One turn sends every row of this set to another row. A few are shown first. Where does it send the rows asked after them?
Dezo: | -11 |  13 |  -9 |  16 | -17 |   0 | -24 |   5 |  -5 |  15 |  -2 |   1 |  -5 |
pev: |   1 |  -1 |  -3 |  20 | -10 |  11 | -13 |  10 |  -8 |  14 |  -7 | -18 |  -5 |
valu: | -18 |  22 | -17 |  21 |   0 |   1 | -16 |  19 |   4 |   4 |  -2 |  -6 | -12 |
leko: |   4 | -11 |  -4 |  15 |   4 |  -3 |  -7 |   2 | -18 |   6 |  -2 | -25 |  -2 |
giko: |  20 |  15 |  12 | -16 |  17 |   8 |  13 |   2 |   0 |  -7 |  17 |   0 |   6 |
pul: | -17 |  20 | -18 |  17 |  -2 |  15 | -18 |  22 |   4 |   9 |   4 |   3 |  -2 |
lovi: |   7 |  11 | -12 | -15 |   9 | -22 | -11 |   5 |  -9 |  16 |  28 |   5 |  -4 |
Dok: |  -9 |  12 |   8 |   5 |  -9 | -15 | -11 |   2 |  -7 |  28 |   9 |   8 |   5 |
fafaf: |   5 |  11 |  -2 | -16 |  14 | -20 | -15 |  -7 |  -6 |   9 |  28 |  -6 |  -6 |
sak: |  -1 |  21 | -13 |  12 |   9 |  15 |   2 |   2 |  14 | -13 | -20 |  -2 | -13 |
Tizi: |  28 |  12 |  -6 |  -4 |   9 |  20 |  -3 |   8 | -23 |   7 |   8 |  10 |   2 |
sel: |   5 |   9 |   0 |   1 |   4 |  17 |   7 |  -3 |   7 | -19 | -13 | -20 |  -3 |
zemin: |  16 |   5 |   9 |   2 |   3 |   2 |  -7 |  16 | -14 |  26 |  23 |   2 |   6 |
pegom: |   6 |   7 | -30 |   5 |  13 |  11 |   2 |   7 |  13 | -15 |  -4 |   4 | -19 |
pupul: |   6 |  14 | -15 | -12 |  30 |  -9 |  14 |  11 |  13 | -12 |  12 |   3 |  -6 |
vana: |  26 |  10 |   3 | -17 |   8 |   7 |  -2 |   0 | -13 |  13 |  20 |   4 |   7 |
peka: |  21 |   1 |   2 |  14 |  16 |   7 |   3 |  23 | -20 |  16 |  11 |   2 |  -1 |
Para: |   4 |   5 |   9 |  13 |  -7 |   6 |  -6 |   9 | -13 |  32 |  -1 |  -3 |   1 |
pase: | -14 |  18 |  -6 |  26 |  -4 |   7 | -11 |  18 |   8 |  -4 |  -7 |  -3 | -10 |
Razer: |   7 |   4 |   0 |  -7 |   7 | -20 | -11 |   4 |  -7 |  20 |  30 |   4 |   7 |
fuzin: |  -4 |  12 |   5 |  -4 |  -3 |  10 |  -1 | -12 | -11 | -19 |  -5 | -16 |   8 |
Vap: |  11 |   7 |  -1 | -20 |  23 | -18 |   9 | -12 |   3 |   3 |   8 |  -1 | -13 |
pipez: |   7 |   3 | -29 |   0 |  15 |  11 |   5 |   8 |  11 |  -9 | -12 |   1 | -19 |
zus: |  20 |   6 |  -7 | -21 |  20 | -12 |   2 | -11 |  -1 |  11 |  17 |   5 |   5 |
Mon: |   3 |  16 | -32 |  -5 |  19 |   6 |   1 |   4 |  12 | -17 |  -6 |  -6 | -11 |
pomuz: |  17 |   9 |  -1 |  -9 |  13 |  14 |   4 |   3 |   4 | -26 |  11 | -15 |   1 |
Ditu: |  10 |   7 | -10 |  -2 |  29 |  -7 |  16 |   6 |  15 | -11 |   7 |   5 | -18 |
Rozi: | -13 |  25 |  11 |  -3 |   7 | -14 | -14 |   1 |  -5 |  21 |  24 |   1 |   4 |
Leg: |  17 |  11 |  -5 | -10 |  33 |  -5 |  15 |   2 |  13 |  -7 |  11 |   3 |   0 |
Futiv: |  12 |  24 |  11 |  -5 |  10 |  19 |  10 |   9 | -13 |  -8 |   9 |  12 |   9 |
zuv: | -14 |  17 | -17 |  14 |   3 |  15 |   4 |   7 |  14 |  -1 | -15 |  10 | -10 |
kasuz: |  10 |   0 | -11 |  -6 |  27 |  -9 |  14 |  10 |  13 | -11 |   6 |  -2 | -20 |
pebet: | -11 |   1 |  13 |  14 |   5 |  -3 |   5 |   2 |  -8 | -10 |  -2 | -23 |   5 |
Doka: | -16 |  27 |  -7 |   2 |  -6 |   5 | -23 |  -1 |  -6 |  23 |   5 |   5 |   3 |
sop: |  15 |  12 | -21 |   1 |  25 |   9 |   2 |   5 |  13 | -21 |   0 |  -6 | -10 |
Somuf: | -14 |  26 | -16 |  10 |  11 |   7 |   5 |   8 |  14 |  -4 | -19 |  -3 | -11 |
Zaf: | -13 |  22 | -13 |   8 | -10 |  -6 | -21 |   1 |  -8 |  24 |  -3 |   2 |  -8 |
vok: |  16 |   9 |  -8 | -17 |  24 | -15 |   8 | -16 |   3 |   4 |  10 |   4 | -13 |
lanod: |   4 |  16 |   2 |  -2 |   2 |  16 |  -4 |   8 | -11 | -27 |  17 |  -7 |   9 |
meke: | -16 |  21 | -11 |   8 |  -8 |   0 | -24 |  -5 |  -4 |  22 |   9 |   4 |   3 |
toge: | -11 |  20 |   4 |   1 |   2 | -21 |  -7 |  10 |  -8 |  28 |  15 |   9 |  -3 |
fak: | -22 |  18 | -15 |  22 |  -4 |   9 | -15 |  17 |   7 |   7 |   6 |   4 |  -3 |
Pupum: |  12 |  -4 |   5 |  13 |  10 |   2 |   6 |   3 | -20 |  23 | -10 |  -6 |  -2 |
mot: |  -6 |   4 |   5 |  21 |  -1 |  12 |   2 |  13 |   5 |  -6 | -11 | -21 |  -6 |
kobes: |   8 |   9 |  -5 |  -8 |  18 | -23 | -12 |  -6 |  -3 |  12 |  32 |  -2 |  -5 |
tosik: | -12 |  15 | -17 |  13 |   7 |  18 |   5 |  17 |  13 |   3 | -16 |   8 | -10 |
mozo: | -12 |  20 |   8 |   1 |   7 | -18 | -10 |  -5 |  -3 |  26 |  21 |   5 |   4 |
Bubo: |  12 |  14 | -11 | -26 |  20 | -15 |  10 |  -6 |   1 |   7 |  11 |  10 |  -3 |

meke goes to vok
pomuz goes to pev
And these:
sop goes to Dezo
valu goes to lovi
Tizi goes to fuzin
pipez goes to Doka

